Look-ups in named tables: a row name and a column name give one cell, copied from the table.

Table Bol
fields: Vule, Beboke, Dudonam, Muz, Rus, Badiz, Togoba, Zaruno
Dul: [76.9, 32.8, 32.5, 74.0, 80.4, 47.5, 82.1, 93.7]
Momi: [46.9, 39.6, 25.6, 42.4, 51.3, 38.2, 41.0, 57.0]
Sulag: [61.2, 62.8, 63.6, 58.0, 54.2, 66.8, 58.7, 60.9]
Gebug: [43.0, 54.5, 49.8, 38.4, 72.7, 41.9, 36.1, 31.9]
Fogir: [56.7, 50.0, 47.3, 55.8, 60.7, 48.3, 56.2, 60.2]
Mok: [60.7, 60.5, 56.4, 51.5, 56.7, 49.0, 53.5, 60.1]
Kab: [36.4, 43.3, 24.4, 27.8, 45.0, 35.2, 25.1, 42.0]
Ven: [56.4, 52.3, 48.2, 53.9, 52.5, 52.7, 55.4, 60.8]
Muzeno: [58.1, 58.7, 57.6, 58.1, 58.1, 59.2, 57.6, 59.1]
Rul: [52.6, 56.3, 52.9, 52.3, 60.5, 54.9, 50.5, 52.2]

Kab, Muz: 27.8
Fogir, Zaruno: 60.2
Sulag, Togoba: 58.7
Rul, Badiz: 54.9
Dul, Togoba: 82.1
Ven, Muz: 53.9
Gebug, Badiz: 41.9
Momi, Beboke: 39.6
Muzeno, Zaruno: 59.1
Gebug, Vule: 43.0
Ven, Badiz: 52.7

Gase
        Vipenuz  Zike
Gon         190   162
Zik         199    89
Laguvo      212     7
Piguso      220    87
Baro         53   248
Gupuzo      119   224
Paz         137   226

What is the Zike of Gupuzo in Gase?
224
What is the Zike of Baro in Gase?
248
What is the Vipenuz of Zik in Gase?
199
What is the Vipenuz of Piguso in Gase?
220
What is the Vipenuz of Baro in Gase?
53
What is the Zike of Paz in Gase?
226
What is the Vipenuz of Gupuzo in Gase?
119
What is the Vipenuz of Laguvo in Gase?
212
What is the Vipenuz of Paz in Gase?
137
What is the Vipenuz of Gon in Gase?
190
What is the Zike of Gon in Gase?
162
What is the Zike of Piguso in Gase?
87
What is the Zike of Zik in Gase?
89
What is the Zike of Laguvo in Gase?
7

Table Vezik
|  | Kanu | Tar | Ramun | Vele | Dalel | Nugu | Fom | Pasala |
|---|---|---|---|---|---|---|---|---|
| Gosul | 5.7 | 6.9 | 6.1 | 7.0 | 5.5 | 8.3 | 7.4 | 7.6 |
| Geno | 9.0 | 7.0 | 8.4 | 8.1 | 6.9 | 6.4 | 9.1 | 7.9 |
| Timori | 8.9 | 8.5 | 5.8 | 4.5 | 5.8 | 6.7 | 5.2 | 2.4 |

Geno, Tar -> 7.0
Gosul, Pasala -> 7.6
Timori, Ramun -> 5.8
Geno, Pasala -> 7.9
Timori, Tar -> 8.5
Gosul, Fom -> 7.4
Gosul, Ramun -> 6.1
Gosul, Vele -> 7.0
Gosul, Tar -> 6.9

Lopatev
|  | Zib | Pigal | Rap | Lusufaz |
|---|---|---|---|---|
| Busuro | 63 | 40 | 57 | 56 |
| Met | 22 | 48 | 48 | 47 |
| Paz | 79 | 46 | 39 | 47 |
| Getapa | 39 | 45 | 48 | 50 |
| Zos | 47 | 62 | 45 | 52 |
| Ganamap | 47 | 53 | 46 | 50 |
| Vupinu | 61 | 43 | 44 | 41 |
| Puzesi | 42 | 43 | 48 | 53 |
| Doluve | 35 | 40 | 29 | 39 |
| Guge | 13 | 52 | 52 | 53 |
| Sidi | 48 | 45 | 47 | 30 |
| Vemam | 56 | 43 | 45 | 41 |
| Ganesaz | 1 | 47 | 50 | 49 |

Lusufaz of Vupinu is 41
Lusufaz of Zos is 52
Rap of Sidi is 47
Pigal of Puzesi is 43
Zib of Ganamap is 47
Rap of Guge is 52
Pigal of Vupinu is 43
Rap of Ganamap is 46

Table Kuv
      Kov  Fas  Guta
Gamu   16  175   168
Guv    95  218    87
Sof    70  228   105
Vona   55   64   125
Dum   160   55    23

Gamu, Kov -> 16
Guv, Fas -> 218
Vona, Guta -> 125
Dum, Guta -> 23
Guv, Kov -> 95
Gamu, Guta -> 168
Sof, Guta -> 105
Sof, Kov -> 70
Guv, Guta -> 87
Gamu, Fas -> 175
Sof, Fas -> 228
Vona, Fas -> 64
Vona, Kov -> 55
Dum, Kov -> 160
Dum, Fas -> 55

Table Kan
cols = Num, Gufesuf
Bovitaz: [155, 670]
Biruval: [515, 586]
Bizo: [212, 655]
Tuv: [256, 642]
Dimepo: [113, 713]
Nofal: [489, 587]
Lavu: [918, 418]
Sufa: [838, 477]

Num of Dimepo = 113
Num of Lavu = 918
Num of Tuv = 256
Num of Biruval = 515
Num of Sufa = 838
Gufesuf of Bovitaz = 670
Gufesuf of Sufa = 477
Gufesuf of Bizo = 655
Num of Bizo = 212
Gufesuf of Tuv = 642
Num of Bovitaz = 155
Num of Nofal = 489

Katovu:
,Zire,Masiri,Tura,Zez,Sal,Minusa,Gokeduk
Zibog,379,380,362,399,311,446,423
Vobosug,400,385,395,780,309,365,505
Sanit,372,388,403,593,424,323,483
Ful,355,376,369,273,382,436,586
Vulub,389,356,378,306,407,421,209
Daza,400,407,378,97,387,404,602
Gom,392,394,407,640,450,347,473
Nulam,397,404,380,270,365,288,269
Satemu,399,397,410,616,320,389,687
Dida,379,372,369,207,449,437,436
Fufu,384,406,396,419,371,270,301

Masiri of Nulam is 404
Tura of Fufu is 396
Masiri of Satemu is 397
Zire of Sanit is 372
Zire of Nulam is 397
Masiri of Gom is 394
Sal of Daza is 387
Minusa of Daza is 404
Zire of Satemu is 399
Minusa of Zibog is 446
Sal of Gom is 450
Zire of Zibog is 379
Zez of Vobosug is 780
Minusa of Ful is 436
Tura of Dida is 369
Zire of Dida is 379
Row with the largest Masiri: Daza

